In the data rows, 128 means zero.
Here are some numbered points:
[128 114 185  97 150 138 133 134 133 130 149 164 159  89 199  57 170 130
 110 140 125 122 151 100 169] 0
[164 104  80 103 234 161  73 165 144  90 122 190 113 174  68 231   8 167
 188 106 150 173 183  95  88] 1
[ 87 110 152 101 189 112 139 144  95  39  69 162 133 182 132  73 136 140
 184 174 171 157 120  98  66] 2
[ 94 108  93 136 115 108  92  92 128 185  50 133 143 114 134 142  97 107
 162 128 109 111 117 151 120] 3
[232  64  61 117 118 110 229 215 201  35 109 168  90 255  98 108 139  56
 100  89 203 134 154  95 118] 4
[ 76 111 121 117 188 150 152 116 111 126  86 132 160 152  91 153 126 198
 152 108 173 144 139 104  84] 5
[149  51 112  77 176 105  89 161 166 112 117 172  63 133 183 163  80 104
 110 107 135 147 166 119  96] 6
[176 111  71 120  81 107 159 124 255  55  89 216 176 255  89  80 139 112
 129 169 217 126 139  94 124] 7
[115 109 216  76 114 137 114 123 150 137 111 179  83 110 169  74 175 131
 130 162 132  51 152 104 206] 8
[100 224 152  84  47 170 157 212 108  47 146 177  57 196 165 110  47 100
 136 126 162  92 150  76 161] 9
[141 185 160 171 132 161 135 131 167 166 139 134 188  96 174 158 144 110
 107 102 143 145  81  80 136] 10
[109 108  99 183 147 107  49 125 122 182  66 114  59 154 166 147 142 136
 126 140 105 128 100 131  71] 11
[139 134 173 107 105 102 137 142 113  78 124 140 191 137 144 108  93  72
 129 141 143 173 119 118 129] 12
[181 153  98 188 134 163 158 103 178 160 109 165 170 109 138 119  95 118
 154 121  83 164  80 124 161] 13
[173  73 198 147  53 123 131  84 180 112 112 167 141  77 176  67 179 124
 143  79  64 118 100 166 203] 14
[141 111  67 142 118 117  78  98  94 140 116  70  95 107  90  85 164 125
  91 178 129 114 114  52 166] 15
[116 178  63 114 132  94 115 131 133 207 159  92 142 173  94 150 195 136
 160 147 106  77 146 138 156] 16
[ 58 114 221  67 101  72 116 138  43  72  99 143  26 162 135  88  57  42
 126  87 213 129 193  72 134] 17
[ 94  58 193  93  85 132  50  79 149  79  91 157  62 114 131  63 177 153
 122 101 148 145 199 101 134] 18
[ 93 107  61 162 139  76 103 101 114 158 140  87 125 107  73 120 149 115
  98 148 140 126  46 170 152] 19
[127 142  96 146 113 131 107  98  92 155 103 108 115 106  76  89 140 140
 153 147 142 133  75  93 182] 20
[121 211  53 136  81 119 193 172 129 121 135  92 146 187  65 176 153 194
  84 190 111  93 103  80 142] 21
[138 121  63 148 158  46 124 109  81 154  93 100  78 104  88 108 109 108
 172 109  81 117 101 134 153] 22
[240  25  81 128  93  65 202 166 104  91  75 163  72 246  93 166 139  57
 140  62 155 148 141  75 215] 23
[171 125 123 151  66 176  82 165 192 112 101 150 144 202 102 162 232 151
  80 149 165 116 117  66  83] 24
[140 127 138 152 132  81  85 118  98 165  80  50  65 130 131 157 137 114
 131 161 103 172 125 158 106] 25
[ 99  93 160  88 143 127 158 149 110 121 151 123 145 136 127 113 114 151
 106 145 123 152  83 107 103] 26
[185 132 142  82 161 152 113 128 164 119 123 133 110 119 181 132 135  40
 121 102 107 152  96 167 142] 27
[112 171  39 157 124 140 136 108 156 144 160  98 134 185  87 132 166 202
 125 208 120  75 103 117 157] 28
[128 151  46 115  80 109 117 119 122 122 144 104 159 195  90 115 171 120
 104 129 131 124  93  95 129] 29
[ 27 100 206  76  58 124 186 147  53  77 115 127 137 166 168 140 109  95
 138 165 169  65 219 140 138] 30
[175  67 113 145 125 126 104  95   0  99 128  90  99 117 188 157 177  98
 176 104 124 109 173 215  56] 31
[175 113  62 141 135  79  99  98 151 167 100 129  92 113 128 167 141 161
 135 154 108 138 154 193  58] 32
[123 184 114 110  92 155 142 175 154 104 163  97 193 152  81 153 170 141
  76 146 177  96 139  86 156] 33
[103 146 197 129 132 118 130 136  69 139 142 122 180 121 130  86 108  80
 116  93 186 133 133 125  67] 34
[ 96 141   5  93 219 137 147 141 145 200 131  64 110 158 150 188 119 164
 208 116   0  88 181 215 107] 35
[182 149 133 113 182 222 115 127 134 108 122 113 115 107 162 121  75  78
 139  99 137 137 141 130 145] 36
[141 105  93 108 118  70  92  92 125 155 101  84 116 119  87 175 145 130
 102 152 125 151 109 160 140] 37
[160 153  15 137 255 165 130 207  96 126 181 195 178 143  70 255  16  83
 185 140 164 171 103 153  70] 38
[173 139 124 130 160 223 153 142 171 192 156 110 177  80 172 139 110 111
 125 102 106 143  49 167 196] 39
[ 85 150 104 172 152  37 114  42  39 130 147  78 103 115 157 141 117 109
 177 143  83 170 123 216 107] 40
[ 83  86 183 105 131 110 134 140 218  83 111 129  62  72 147  89 127 120
 113  95 130 140 183 143 135] 41
[151  87 139 134 115 120 149 108 154 103 111 170 149  77 182 112 133 109
  90 124 102 138 121 132 169] 42
[104  78 133  81 168 154  74 165 169 144 115 153  95 115 108 145  84  84
 111 115 130 130 160 146 156] 43
[171 181 173 104 112 191 193 144  90 208 160 130 202 127 233 135 152 155
  73  95  77 117  67 120 166] 44
[127 155  18 154 107 162 146 146 118 149 157 173 143 129 145 165 161 225
  83 101 126 105 151 159 134] 45
[123 158 113 122 174  90  97 113 145 147 114  88 194 109 116 146 126 134
 153 136  82 173 119 196 114] 46
[136 148 111 142  87  95 127  86 133 161 133  87  82  99 106  93 160 111
 112 140 144 114  55 138 143] 47
[ 94  85 138 164 156  97 108 123 103 145  59 111  88 103  83 126 119 164
 113 106 139 132 159 175 131] 48
[146 204 140 156 100 128 157  89 126 143 111 139 187 111 179 136 113 142
 143 145 132  97  80 110 132] 49
[101 116  55 179 110  91  95 151 153 165  95  81 114 175 137 125 154 165
 130 116 106 137 175 177  91] 50
[128 140  46 156 134 125  68 113 124 168  60 129 126  79 125 120 134 182
 118 105 107 157  86 131 118] 51
[158 145  84 121 121 112 137 132 167 117 108 118 156 173  89 112 146 185
 100 146 161 126 125 119 163] 52
[129 144  97 148 116 116 175  82 102 120 147 117 108 154 121 109 123  99
 128 177 118 121 129 147  90] 53
[103 184  69 106 107 149 104  53  48 125 215  93 147  52   0  79 146 145
 117 191 114  64   5   0 145] 54
[108 148  39 136  80 121 130 144 115 112 168  79 145 114 162 172 130 158
  99 171 130 143  67 157 122] 55
[122 198 169  91   0  92  84 232  63  26 117 202  89 140 147 149  51  82
 220 113 167  92 209 112 124] 56
[123 207  12 109  77 169 152 166 141 108 163  92 176 184  82 141 186 216
 108 133 139  92 138  83 175] 57
[100 180   0 131 195 174 175 151 127 169 134  88 129 173 173 171 132 255
 141 132  52  14 132 152 155] 58
[134 136 102 125 119 160 136 133 152 135 153 174 145  74 139 120 101 147
 147 109 126 129 116  99 142] 59
[138 151  55 157  93 119  89 130 148 165  97 115 130 144  95 108 129 171
 114 129 131  95 157 149 120] 60
[160 173 101 138  83 148 108 192 175 142 116 179 160 219 109 166 192 186
 102 160 172 183 128 111  66] 61
[160 186 228 155 125 108 179 131 113 104  74 151 163 138 150 150  50 172
 197 155 107 149 142 108 129] 62
[111  66 243  81 154  74  87 114 117  98 123 167 142 126 118  93 160 136
 123 123 168 101 155 127  77] 63
[ 73  67 182  79 139  84 144 162 178  87  88 169  66 108 160 113 138  94
 121 103 143 129 158 120 112] 64
New points follow, each followed by the number of its nearest point above by angle.
[195  67 172  37  27  72 192 192 130  71 103 130  98 227   0 173  87  61
  96 130 173  76 143  37 255] 23
[130  79 180 129 114 137 125  90 129  36 131 187  64 121 161  98 165 115
 153 100 149 135 175 107  85] 18
[ 19 132 178  61  42 109  86 161  25  57 112 138  35 213 137  74  62  56
 147 105 205  60 219  64 123] 17
[128  77 112 134 171 149 126 154 139 137 143 125 148 147  79 192  81 138
 168 129 148 202 153 108  67] 1
[158  81 106 101 202 121 146 213 156  88 110 152 111 154  72 201  34 146
 174 152 116 200 151 121  64] 1
[128 167  53 112 187  84 138 149 144 194 153   1  98 139 162 175 164  94
 217  77  58 144 157 204  87] 35
[ 37 135 250 118  94  98 152  84  96  49 102 145  86 199 168 115 117  27
 142 107 196 102 201  51  94] 17
[ 95  76 114 163 108 152 118 125 116 163  67  99  65 159 110 131 158 156
 173 139  83 155 175 183  71] 50
[ 74  31 255 152 144 183 116 109  60 105 124 129 163  89 207  60  66  35
  37  44 166 113 141 167   0] 34
[146 159  50 185 154 110 120  28  72 114 239  52 135  56   6  58 172  90
  92 184 169 119   0  30 109] 54
[129  63 165  84 113 115  94  87 138 108 140 184  56  62 134  66 150 114
  76 130 155 122 198 156 137] 18
[ 86 187   6 164 201 193 174 132 103 129 163  97 149  91 109 163  95 255
  85 131  91  50 133 160 128] 58
[117 127  68 111 141  95  76 115 114 145  57  50 104 124  68 110 159 156
 121 134 163 134 124  88 144] 15
[ 96  84 109 147 186 135  98 108 145 180  73 104  73 110  91 111 161 144
 128 114  87 144 119 154 146] 48
[132 177  56 130 126 108 162 140 129 132 179  87 148 177 136 160 132 132
 158 123  86 114 104 209 111] 35
[145 120 104 179  99 148 120 122 167  97 117 136 152 173  71 118 197 138
  61 209 153 115 113  84 129] 24
[196 148 154 144  85 164 177  97 146 182 159 181 143 106 225 107 115 119
  97  80  89 139 106 155 180] 44
[115  96 109 105 198 143 108 175 162  69 120 175  81 179  74 187  57 115
 188 135 168 175 132 137  81] 1
[142 143  75 133 119  92 181 150 136 108 133  72 131 158 127 162 153 128
 116 154  79 114 127 164 144] 21
[103  87 101 150 142 112 100 140 150 176  88  70 116 133 156 133 145 133
 171 128 100 160 145 216  86] 50
[114 131 150 117 153 181 154 112 108 121 139 138 147 124 139 153 121  96
 136 142  90 147 156 142 113] 36
[108 174 165 101  91 150 155 110 129 146 124 134 156  45 197 108 132 126
 152 119 126  74 102  99 149] 49
[152 145  90 139 153 210 189  88 183 190 157 120 184  78 228 152 152  73
 140  98  80 137 102 170 187] 39
[ 94 217 156 123 104 123 154 147  87 102  96 127 198  78 216  71  91 167
 107 116 150 109 103 102 140] 49
[103 189  93 134 207  31 144 102  97 170 234 112  74 112 159 191 137 143
 153 119 111 145 100 193  35] 40
[172 124 119 129 158 146  96 142 177 113 102 200 102 112 124 129  76  82
 131 118 158 113 181 158 146] 43
[151 131 103 146 179 137 169 167 128 110 130 217 177 105 164 194 102 152
 121  94 140 209  66 143 122] 38
[211 129 166 152 138 179 119 124 189 164 142 139 176  11 186 127 124 112
 104  99  98 104  74 170 181] 39
[149 219   0  95 157 155 129 164 159 124 126 117 156 205 124 154 128 145
 102 156 133 124 156 147 178] 57
[ 58  72 171  65 207  79 123 158 101  51 136 179  87 151  91 121  97 177
 122 139 201 191 155  79  90] 2
[171 176  46 179 188 143 119 100  42 151 172  22  78 164 163 178 203 103
 250  43 127 168 132 247  60] 31
[123  88 117 167 152  82 103  62  90 141 219  61  84  91 162 153 114 128
 169 173  82 189  82 202  66] 40
[161  80 131 168 100 141 118 124 156 162  59  89 156 141 109 139 148 126
 117 122 150 117 160  96 149] 24
[166 131 131 148 102 111  89 169 124 135 117 116 116 142 147 122 209 151
 107 146 195 115 123  53 134] 24
[126 102 119 195 138  75 125  83 106 126 157  80 124 102  55 136 135 105
 104 171 124 155  86  96 137] 19
[170  89 113 127 172 199  73 108 130 104 185 138  92  99 174 151  66  86
  79 100 140 165 151 181 154] 36
[108 110  73 125 146 134 137 135 131 171 132  84 131 141 134 139 159 134
  96 130  43 103 151 160  86] 35
[111  85 129 125 205 106  96  98 169  80 111 103 120 109  96 199  65  88
 160 140 140 117 141 111  87] 1
[161 150 107 133  81 126 134 225 210 134 104 189 152 216  94 161 169 209
  88 192 140 144 207 190 135] 61
[175 210 166 187  29 218 240 114 172 213 194 147 248  70 213 122 152 138
 108 116  29 111  72 131 201] 44
[165 140  83  99 123 108 104 108 118 143  85 127 123  78  94 164 154  96
 105 142 150 134  98 131 188] 37
[ 10  85 219 134 126 149 167 130  43 126 111 136 178 131 189  91 120  53
  46  66 177 121 146 118  53] 34
[139 127 132 181 212  33  97  91  72 182 147  91 103  52  57  89 172  84
 118 142 180 145  44 115 173] 19
[162  80  79 153 172  71 115 104 127 113 167 108 154 120 105 158 126 114
  91 140 114 106  76 119 123] 19
[ 86  41 255  57  70 113  87 133 180  92  94 188 111  89 163  37 161 150
 139  54 117 146 235 113 166] 18
[177 153 116 146 153 167 147 145  93 158 193 199 172 121 146 155  82 137
 140  91  93 155  91 142 101] 38
[107 156  66 147 200 158 117 156 121 140  97 174 189 145 107 223  70 145
 139 128 136 176  63  67  90] 38
[108  70 175  73 160 128 130 169 140 112  85 212 101 156 109 118 102 167
 194 122 191 163 154 130  74] 2
[ 89 169 141  99 229  87 169 104  95  93 126 161 120 125 124 159  88 132
 143 205 158 139 174  77 113] 2
[145 168 135 188 100 151 178 137 118 152  90 114 203 129 150 141 121  95
 156 116 134  99 106 101 137] 49
[144 187 137 147  61 179 172 173 127 144 206 160 180 138 188 143 127 156
 105 122 126 115  80 123 134] 44
[ 40  35 255 116 137 146 116 108  57 121 108  89 166 127 126  60  77  37
  78  62 196  88 126  89  34] 34
[ 48 155  96 171 181  90  84  95  88 140 158  86  92  71  80  93 138  77
 175 195  97 141  98 186  76] 40
[137 157  41 163 135 154  71 108 176 138 118  97 120  83 111 143 164 208
 105 129 136 152 128 125 104] 51
[ 78 160 187 142 110 122 134  87 122 125 151 156 177 107 169 101 103  88
 154 134 180  94 113  67 173] 49
[ 44 123 228  15 103 121 178 111  87  73 105 171  18 188 156  75 114 154
 131 115 220 143 189  88 137] 17
[ 87 147 159 131 142 104 152 140 133  98 103 132 126 134 101  94 155 148
  80 170 167 106 115  97 103] 2
[133 169  96 117  71 138 154 102 106 126 187  83 132 109   0 102 157 160
  99 181 148 105  32   0 233] 54
[120 163  80 134 175 112 211 140  77 151 132  70 136 181 144 157 124 143
 138 131  96 149 126 187 108] 35
[105 115 128 141  91 110 124 120  93 176 103 104  64 156 117 125 134 142
 138 148 120 133 147 154 147] 25
[ 76 117 129 198 158  86 115  95  88 158 161 126 128 100  99 108 138  66
 168 143 131 165   9 226 155] 19
[167 120 180  97  99 121 111 174 178 128 145 163 143  75 160 127 131 127
 128  90  84 108 135 126 142] 14
[137  60 160 200  73  86  88 108  45 150 186 116  70  64 210 170 159 132
 141 171  91 105 100 167  13] 31
